(in the rows, 128 means zero)
Named turns come first, each shown by rows before and after it. Which turns, in which order, take the first row of each pair that follows to the second? Write the first one first, as in the answered first pair.
duviz:
[145 142 138 128 128 117  99 127 156 119 141 161 155 146 124 130 166 137
 131 124]  ->  [143 145 136 129 133 115  99 124 156 122 143 154 157 147 124 126 169 136
 131 124]
[156 124 119 139  92 109 124  94 148 119 131 121 113 116 154 120 140 104
 122 105]  ->  [155 135 124 131  83 135 126 104 157 115 123 149 117 128 149 121 117  97
 129 109]
[120 173 148 143 126 110 130 115 109 134 109 140 139 139 128 142 112 108
 152 140]  ->  [125 153 135 144 128  76 136 120 114 156 126 109 122 124 121 140 148 116
 129 121]
[136 104 108 138 100 153 130 164 137 157 151 107 121 110 128 137 164 130
 114  92]  ->  [120 137 138 136 116 200 113 131 115 111 132 152 150 131 147 136 102 128
 151 135]
nizut:
[139 123 144 156 116 111 147 126 123 138 128 133 119 121 127 146 118 128
 131 148]  ->  [135 118 141 163 122 126 134 118 118 132 134 127 123 119 134 140 121 134
 130 149]
[110 123 110 123 125 194 124 149 140 119 126 157 154 144 127 112 102 112
 141 127]  ->  [114 100  88 129 120 183 125 165 150 137 138 133 140 134 119 111 132 117
 123 103]
[120  97 118 181 123 186  79  76  91 111 127 127 161 120 150 111  91 147
 115 197]  ->  [152  76  92 147  77 109 129 162 143 195 141  92 100 107  96 128 151 128
  69 134]
[112  77 103 129 105 185 123 150 156 124 165 135 117 100 120 107 131 149
 103 100]  ->  [123 129 138  95  86 160 153 168 168 137 136 176 103 124 101 128  90 127
 127 110]
filuz:
[135 105  98 117 116 106 151 150 128 145 141  96 127  78 142 128 174 129
 119 115]  ->  [139 145 129 104 116  70 162 136 122 143 121 104 120  91 142 142 153 117
 138 130]
[114 103 126 160 146 125  93  95  96 129 154  89 137 110 138 114 150 143
 124 133]  ->  [121 103 121 155 137 105 104 112 105 147 153  79 124 109 128 119 163 137
 116 124]
[111 102  99 158 116 221 126 159 133 107 123 180 153 128 138  96 110 118
 128 130]  ->  [128  86  82 147  93 185 146 191 156 144 131 155 125 119 115 103 145 113
 104  98]
[121 118 143 123  99 206 160 115 138 116 135 169 112 133  92 154  79 103
 131 130]  ->  [120 104 130 121  93 210 159 130 144 126 144 164 104 127  89 151  94 104
 117 118]
Then:
Between the rows of a pair lie 2 to 3 turns.
[114 133 136 157 158 102 113  85 105  99 129  96 127 127 148 139 134 142
 133 141]  ->  [130 156 147 140 144  68 139 100 115 117 119 102 110 133 135 152 131 127
 134 138]	nizut then filuz
[116 141 158 106 125  71 119  97 127 145 127 102 138 120 117 141  89 131
 157 148]  ->  [119 117 138 104 110  64 123 118 140 163 136  87 126 111 107 139 119 131
 137 123]	nizut then filuz then nizut
[137 150 138 109 109  95 148 149 119 142 108 132 116 136 118 147 114 116
 137 128]  ->  [119 102 108 151 138 137 108 119  98 112 134 105 135 116 145 123 141 139
 126 124]	filuz then nizut
[105 133 160 107 120 195 105 135 128 122 120 150 146 136 112 132  99 128
 162 166]  ->  [104  79 121 138 132 184  91 135 125 131 153 100 143 110 118 115 158 147
 123 142]	nizut then duviz then duviz
[129 174 113 135 123 123 134 102  99  70 109 142 149 137 128 124 100 148
 176 175]  ->  [130 180 107 113  89 132 159 151 130  98 104 168 133 148 103 130  93 135
 172 154]	filuz then nizut then nizut
[121 113 109 124 129 163  86 124 116 118 144 142 141 159 163 123 128 131
 153 141]  ->  [137 141 124  96 104 103 120 155 140 158 127 146 114 165 134 144 130 110
 149 129]	duviz then nizut
[128 167 160 120 115  97 153 124 129 134 105 136 116 148 125 136 116 104
 129 140]  ->  [115 125 136 157 144 125 113  90 107 106 131 100 137 129 153 115 151 133
 113 143]	duviz then nizut then filuz
[ 81 154 160 145 119 158 109  89 131  95 136 151 144 143 148  99  72 129
 155 175]  ->  [ 99 158 151 107  70 133 152 162 176 153 132 165 109 150 104 118  80 106
 139 136]	filuz then filuz then nizut
[128  94  71 132 106 167 133 172 139 135 154 127 123 125 125 103 156 134
  95  86]  ->  [114 109  88 144 126 208 110 136 116  94 145 151 148 133 147 102 120 140
 121 119]	nizut then filuz then nizut
[128 142 144 126 137 168 138 120 115 120 102 164 135 141 126 132  81 100
 141 141]  ->  [138 146 149 112 122 125 161 141 129 152 100 153 110 136 108 141  94  93
 135 126]	nizut then nizut then filuz
[126  88 109 167 173 168  85  93  96  85 160 100 168 133 165 110 149 164
 120 129]  ->  [156 180 172  94 128  48 168 146 133 159 112 133 111 157 114 165 110 115
 141 125]	nizut then filuz
[137 102  71 164 135 162 128 147 140 115 128 108 138 116 139  91 159 146
 109 124]  ->  [133 155 110 147 147 174 129 128 132  89 102 152 152 141 141 103 100 134
 148 164]	nizut then nizut
[122 106 131 142 151 158 113  92 117 107 137 127 158 119 130 103 138 123
 128 131]  ->  [128 139 148 114 129 157 133 113 130 116 119 164 147 136 115 120 102 105
 148 136]	nizut then duviz
[137 121 114 121 121 134 137 151 140 140 140 133 123 125 117 132 138 126
 114 119]  ->  [125 122 125 138 147 145 117 111 117 112 139 125 139 117 138 126 130 137
 123 136]	filuz then filuz then nizut
[127 116 139 129 149  69 127  99 118 119 134 107 124 111 136 119 131 127
 133 151]  ->  [121 119 142 135 156  98 121  93 114 107 130 118 138 116 144 113 117 135
 143 159]	nizut then nizut then filuz
[131 134 144 124 124  51 152 125 138 166 135  94  96 130 106 132 135 110
 130 143]  ->  [123  84 107 152 132  97 127 123 136 153 161  73 107 113 116 112 164 131
 107 124]	filuz then filuz then nizut
[143  84 118 160 126 119 115 101 102 126 154  80 113 105  87 149 180 150
 100 109]  ->  [138 146 149 119  97 180 134 128 125 112 112 183 125 146  75 164  86 123
 145 137]	filuz then duviz then filuz
[142 125 130 126 126 108 135 125 140 152 134 114 132 124 131 125 150 134
 122 111]  ->  [138 154 147 119 131 132 131 109 133 131 121 145 149 139 135 125 115 128
 143 136]	filuz then duviz then filuz
[106 123 130 129 133 159  95 101 119 117 104 121 135 125 161 117 142 148
 105 113]  ->  [114 163 163 108 121 126 119 102 121 125  82 144 123 141 150 138 116 129
 126 124]	nizut then filuz then filuz
[125 145 145 100  70 130 141 152 142 135  93 197 113 140 111 112  92 102
 155 149]  ->  [130 131 134  99  56 116 145 170 148 152 100 184 103 131  98 116 111 100
 140 132]	nizut then filuz then nizut
[132 140 157  90 122  94 164 160 155 169 102 155 124 124 100 142 130 129
 150 125]  ->  [111 117 131 104 128 185 128 155 147 130 112 186 157 125 117 121 112 140
 158 133]	nizut then nizut then duviz
[110 155 162 116 139 138 144 147 140 140  92 190 144 155 127 144  79 104
 160 136]  ->  [100  93 107 139 137 197 118 168 152 137 124 176 150 138 128 119 114 126
 128 105]	filuz then filuz
[139 173 128 100 128 101 178  83 109 123 142 160 141 175 123 145 133 128
 196 168]  ->  [147 142  89  89  89 110 191 145 146 163 153 158 119 166  97 145 159 122
 163 125]	nizut then duviz then filuz
[109 158 140 100 135 121 141 132  95 132 120 156 141 132 129 134 115 136
 148 166]  ->  [104 141 116  97 116 157 137 163 113 141 128 171 139 136 123 129 120 138
 133 149]	nizut then duviz then nizut
[155 150 143 122  96  66 148 139 152 173  96 137  82 142 110 135 101 107
 141 135]  ->  [145  76  99 166 118  91 112 127 138 164 136  76  97 111 131 109 162 140
 108 111]	nizut then nizut
[122 130 144 131 137  75 110 111 106 157 122  96 115 116 127 126 149 131
 123 140]  ->  [105 105 129 149 148 129  89 104  98 130 131 102 137 113 141 110 145 144
 120 140]	filuz then filuz then filuz
[149 131 103 102  85 124 161 161 158 172 100 163 118 115 112 131 103 127
 105 102]  ->  [141 109  88 115  89 162 144 162 161 156 106 164 132 114 117 116 107 135
  97 102]	nizut then filuz then nizut
[131 133 176 163 148 150 111  73 110 102 113 133 190 115 137  85 146 151
 157 124]  ->  [142 160 202 148 147  97 131  73 112 121 101 128 174 120 128 103 139 139
 162 131]	nizut then filuz then nizut
[137 148 162 141 174  91 131  66 108  89 129  93 164 130 152 114  98 142
 112 161]  ->  [134  91 111 154 158 128 118 105 125 106 158  67 161 109 146  95 145 158
  72 119]	filuz then filuz
[146 171 160 118 105  75 142 124 127 137 113 135 103 138 125 135  98 120
 151 128]  ->  [130 115 121 165 139 119  96  88 100 104 144  96 132 114 157 102 131 152
 136 127]	duviz then nizut then filuz
[125  89  90 128 104 147 125 145 134 127 148 120 102 133 137 130 152 141
 103 106]  ->  [124 142 123 107 103 153 138 137 134 114 119 169 110 157 132 148  95 125
 138 138]	nizut then filuz
[102 104  86 173 138 191  78 122 115  98 139 141 140 130 148  97 152 149
 105 133]  ->  [104 171 143 148 142 160  97 101 106  87 102 180 141 155 146 121  96 125
 147 169]	nizut then duviz
[123 129 144 159 151 113 114 103 116 113 131 100 126 118 132 116 133 138
 123 138]  ->  [112 120 134 157 146 157 106 116 126 102 131 124 135 126 133 111 116 138
 124 138]	nizut then duviz then nizut
[158 115 125 119 128 175 158 141 158 107  97 176 178 128 116 101 100 100
 154 136]  ->  [170  80 100 125 115 134 169 164 171 140 119 129 151 104 101 101 160 107
 119  98]	nizut then filuz
[147 115 102 132 147 105 118 161 165 165 132 123  77 107 120 150 175 121
  95  99]  ->  [143 183 156 113 162  98 126 123 140 134  98 166  93 136 133 166 107 106
 142 152]	filuz then duviz
[115 111 137 135 170 131 118  55  69  78 151 148 176 117 151 126 108 145
 146 174]  ->  [147 102 109  88  95  69 184 169 139 176 154 145 108 116  84 142 149 116
 102 100]	filuz then nizut
[152 181 125 119 108  91 156 119 107 129 120 154 130 135  98 146  89 119
 150 140]  ->  [145 153 114 154 141  86 130  77  81 110 143 106 139 115 120 132 122 141
 137 145]	duviz then nizut
[122  89  92 164 124 170 124 145 127 122 169 109 139 131 139 104 155 137
 107 120]  ->  [130 121 102 129  94 166 151 182 156 147 150 143 120 155 114 123 126 115
 118 115]	duviz then nizut
[141  92 106  89 141 207 127 136 143 140 164  81 135 124 117 131  86 118
 144 100]  ->  [148 135 140  72 140 191 142 127 140 136 146 107 136 142 111 148  54 105
 171 122]	filuz then nizut
[159 121 124  98 103 132 130 157 153 139 137 153 119 137 101 139 128 132
 119 111]  ->  [147 105 113 116 117 176 105 137 139 112 146 161 140 135 121 123 120 145
 123 120]	nizut then filuz
[136 110 134 129 111  98 139 132 128 144 134 109 112 112 131 135 158 155
 104 123]  ->  [134 111 139 140 123 103 125 109 111 123 136 103 122 114 144 133 155 159
 111 138]	filuz then filuz then nizut
[113 140 126 135 158 181 126 129 121 116 127 160 133 157 141 116  86 144
 122 141]  ->  [133 143 128 113 135 108 159 164 148 168 129 135  94 149 111 133 115 132
 104 107]	filuz then filuz then filuz
[116 101  99 128 112 189 119 172 144 131 139 145 138 132 121 126 123 127
 129 110]  ->  [110  92  96 143 128 184 103 152 132 117 152 122 146 121 134 123 139 138
 124 110]	filuz then nizut then nizut
[109 126 144 132 169 120  82  84 106  91 130 124 147 115 150 114 116 133
 149 154]  ->  [128 162 162  91 127  65 128 133 142 141 112 139 108 125 114 142 110 104
 150 131]	filuz then nizut then filuz
[121 159 123 108 109 150 143 160 168 142 118 175 106 146 113 104  92  97
 136 112]  ->  [110 138 114 146 146 183 104 108 133  92 130 158 141 137 150  83  94 117
 139 137]	nizut then nizut then duviz
[127 119 122 119  92 137 143 169 140 131 129 136 125 151 113 123 125 107
 130 114]  ->  [121 124 144 147 130  99 126 107  99 105 135 102 141 140 140 120 136 119
 140 141]	filuz then filuz then duviz
[127  83 103 151 154 129 105 100 119 102 155  98 142 110 149 118 152 158
 119 120]  ->  [127 147 152 119 153 131 124  89 119  89 119 153 147 137 144 141  84 139
 165 157]	nizut then nizut
[140 135 125 121 110 108 146 136 153 137 122 146 106 127  97 139 121 113
 121 126]  ->  [137 117 108 127 109 130 137 142 156 138 134 140 107 128 100 130 134 118
 109 117]	nizut then filuz then nizut
[138 127 138 120 112  98 125 133 141 151 138 115 112 112 117 155 147 117
 115 110]  ->  [120 132 142 138 131 163  99 105 123 107 131 144 144 119 141 141 111 125
 137 135]	nizut then filuz
